One turn moves each row of this set onto another row. After a few examples, where does it send each row asked below?
suke: [-38 -10 -57  12  14  11   5  27  16  16  -2  -2]
Kaz: [-14 -15 -37  16  29  23  24  54  30  17 -44  -4]
rofo: [  6 -12 -28  10  32  35  -9  17  28  -8 -14 -13]
Lofi: [ -8 -15 -29  -5  37   2  23  13  -7  14 -44 -12]
zel: [-39  -9 -47  14  13  12   5  18  18  11  -2  -3]
mefu: [-11 -16 -30  -5  43   1  24  16  -6  19 -39  -8]
bur: [ 31 -36 -26  29  27  15  23  23  25  12 -43 -27]
ler: [-16 -17 -35  19  19  24  31  54  32  13 -37   2]
gugug: [ 16 -29 -49  29  -2  22   6  34  47  21  -7 -20]
ded: [-40 -14 -55   8  14   2   0  23  17  11  -5  -9]
gebu: [-16 -19 -32 -11  40   5  26  20  -6  16 -33 -13]
Noto: [ 17 -24 -50  43   3  18   3  25  46  13 -13 -15]
depiv: [ -5 -37 -59  28   9 -16  31  25  11  37 -31 -25]
lud: [ 20 -29 -40  15  22  -4  -5  -2   3  15  -2 -29]
latim: [  4 -15 -25   0  28  33 -17  23  26  -8 -19 -10]
dom: [-16 -20 -37  23  20  19  30  52  31  16 -43   3]
Gono: [-17 -10 -31   2  42  -2  22   6  -3  12 -37 -10]
Tak: [-25 -16 -41  20  18  23  26  49  31  11 -45  -4]
Zisek: [ 14 -24 -58  38   2  14   9  39  45   9  -8 -19]
lun: [ -9 -30 -51  31   7 -20  30  28  11  34 -31 -26]
lod: [ 11 -28 -47  16  27  -8   2  -7   9  27  -4 -32]
gaka: [ 37 -31 -27  17  25   4  18  25  22  17 -46 -31]
sog: [-34 -14 -60   5  17  11   0  24   7  16  -5  -3]
kir: [-13 -17 -30  -5  38   9  17   5  -8  19 -40  -9]
bofam: [ 17 -27 -48  13  20  -2  -1 -11   8  20  -8 -32]
pugas: [-16 -22 -33  14  27  24  26  49  39  10 -39   3]
buf: [  6 -27 -55  39   4  20   1  32  46  14  -1 -19]
nupot: [ 10 -26 -52  36  -1  24   7  29  47  13  -7 -21]
Lem: [ 36 -32 -29  19  28  11  21  19  21  15 -45 -29]
zuteb: [ 11 -30 -48  16  13  -1   1 -10   7  14  -1 -28]
Vem: [ -6 -27 -52  25   8 -21  35  33   8  34 -28 -16]
reve: [-13 -22 -26   0  35   1  27  15 -12  18 -37 -17]
lezo: [ 15 -26 -45   9  22   4   0  -6   8  13  -4 -37]
filob: [  4 -10 -28   8  31  39  -8  24  22 -11 -18  -7]
tar: [ -6 -30 -55  22  12 -15  35  27   7  39 -34 -19]
bap: [-12 -12 -38  15  17  30  26  52  32   7 -39   2]
tikat: [ 18 -15 -50  16  15  -4   3  -6   4  21  -6 -33]
vot: [ 31 -31 -19  25  22  11  17  28  21  15 -44 -28]
Naze: [  3 -13 -28   8  30  37 -10  16  33  -6 -19 -18]
leb: [  9 -24 -56  30   5  16  -4  34  45  12 -11 -17]

tikat -> Gono
tar -> suke
depiv -> sog
And these:
Tak -> leb
buf -> lezo
Kaz -> Zisek
latim -> vot
Noto -> lod

